Rows swapped in pairs by one turn or mirror: which row each one swaps with:
The rows were stretched afterwards, more along some directions than others.
kubir: [-32 -16 -16   0 -19 -24   8  16   5  15  -8 -10  14   3 -48  13  -7  -1
  23]
Lepak: [ 42  11  21   0  30  59  43 -33 -34   6  -1  -3  21  16  32  11  21 -49
  -3]
Nodag: [-40 -42 -29  -2 -14  13  19 -22  13  38  17 -45  21  -7 -19  10  -7   0
   7]
Vefar: [-21 -46 -41  22 -13  11 -14  21   2  28   0 -47  21 -13 -26  13   1  28
  39]
gapo: [ -8 -21 -19  27 -13 -16 -44  -8   4   0  23  16 -21 -34 -33  32 -24  36
  13]
Lanud: [-10 -30 -26  25 -23 -29 -53  -4  10  13  15  23 -18 -34 -40  35 -18  46
  20]
mot: [ -6 -34 -10   4   0  16  -2   5  34  20 -11 -18  15  -6 -16  -1   5 -15
  20]
lov: [ 38  15  16   0  30  47  42 -26 -33  20  -2   2  12  19  33  12  17 -32
   0]
boda: [-18   0 -34  36   2  15 -29  41  17 -12   8 -24  20 -22 -46  31 -20  31
  16]
gis: [  8   9  -2  21  12  63  24  13  13  -7  12 -34  49   6 -24  21  12 -38
 -11]
vez: [ 38  17  21   3  34  54  46 -32 -28  12   2  -1  17  17  29  15  15 -34
  -3]
luzol: [-13 -21 -23  28 -11 -23 -47   1   9   4  21  24 -24 -36 -37  36 -23  46
  19]
Teso: [-13 -17 -26  18 -20  10   4  14  23   3  -6 -38  13 -24 -12 -15 -19  -2
  19]
Kemig: [-15  -9 -17   8   0 -19   4  23  34  25   0  -6  14   2 -14  10  -8   8
  27]
bag: [ -2  -8 -23  26  -3  -7 -46  -5  -5  -7  23  23 -19 -22 -32  37 -19  31
  12]
zurug: [ -6 -13  -9  33 -16  -7 -38   1  10   1  27  20 -16 -20 -38  30 -21  32
  16]
Ref: [ 42  14  22   9  24  53  31 -32 -25   7   1   1  15  10  23  11  17 -33
   1]
Duti: [ -6 -19 -18  24 -13 -16 -48   2  10   0  20  20 -26 -31 -33  25 -17  26
  13]
lave: [ 38  12  13   9  31  53  33 -37 -24   9   4   2  10  19  30  20  16 -34
  -1]
fozu: [  8  32  -3 -11  -7  28  24  13   1  20  -4   3  -5  24  -3  -6 -19 -32
 -28]
rili: [-14 -14  -8  -8 -12 -22  16   2  24  22 -15 -14  10 -11 -19  19   1   3
   1]
pemig: [ -9  -9  -1   2 -16  17  45  -7  18  41 -14 -20  22  17 -19   5  -9 -24
   4]
Fik: [ -5 -20 -59  18 -46 -24 -29   5   1  10  19 -51  49 -40 -62  17 -10  22
  21]
vuto: [-11   0   8  11   3  -1  12  19  13 -13 -10 -17  15  -4 -36   0  -6  -7
  -6]
Medim: [-12 -72 -42  13 -14 -11   0 -16  -9  43  -7 -27  20  -5 -23  26  -1  28
  19]
kubin: [ -4 -23 -42  13 -60  -3 -13   5  29  28  -3 -53  32 -22 -54  -7 -11  -9
  31]
buv: [-16 -26 -27   7  21  17   6  21  11  10  26   3  16 -29 -20  42  -3  11
  22]
rezu: [ 39   9  15   7  27  51  33 -26 -35  13  -3   6  17  17  21  22  11 -27
   7]
vokib: [ 34  14  24   7  34  60  45 -35 -33   9   1  -1  21  15  27  11  17 -37
  -4]
Soze: [ -7 -15  -9  26  -4 -13 -37  -1   0   0  16  31 -27 -28 -25  33 -13  34
  17]
defe: [-12   0  -1  -4 -26  20   8  -5  15  22  -1 -29  30   7 -32  -1   6 -19
 -11]
Lani: [ 38  23  27   3  37  58  44 -27 -27   6   3   5   9  21  34  13   8 -39
  -5]
lig: [-37 -19 -41  17 -37 -24 -15  20   4  24   9 -20   2 -17 -67  14 -37  26
  15]
sokem: [-20 -12 -15  10  14  22  25 -26   8  24  12 -38  27   8  -3   5   5  -6
  -9]
baf: [ -1 -21 -19  29   3  -5 -38  -3   7   2  17  23 -26 -23 -17  29 -13  42
  18]
les: [ -7   0 -12   9   1  39   4  24   9   8   7 -41  32   1 -45  16 -13 -11
   5]
Vuf: [ 42  17  22   6  34  58  38 -33 -29  -1   1   5  17  17  26  19  21 -28
  -9]
Runi: [ 45  15  21   1  35  57  41 -32 -26   4   5   4  13  15  28  18  13 -38
  -2]
pev: [ 35  22  20  11  19  59  41 -25 -30   4  12  -2  18  17  21  14   9 -35
  -1]
buk: [-31 -21 -34  21   8  24  -3   2   6  10  36 -36  21  -5 -27   6  -8  -2
   3]
pozus: [ 16 -20 -10  -5  17  38  29 -34   6  30  35 -36  47  -7 -19   9  20 -31
 -11]
zivun: [ -5 -20 -19  19  -4 -13 -37 -11   3  -1  24  25 -25 -30 -27  34 -21  32
  14]
Sibuk: [-13 -14 -11  33  -6 -14 -42   8  14   0  17  28 -30 -33 -33  32 -19  40
  13]
toval: [ -5 -13 -24  -3  -5  15   8  -1 -17   2   4 -34  21 -18 -25   6  11 -20
  -2]
Mut: [-15 -32 -54   6 -21 -17 -30   9   4  22   1 -46  22 -28 -33  -2 -29  28
  35]
didim: [ -9 -16 -16  20 -18 -22 -36 -12   6  16  20  28 -32 -24 -29  29 -18  32
   8]

luzol is swapped with vez
Mut is swapped with rili
Lanud is swapped with lov
Medim is swapped with fozu
buv is swapped with pozus

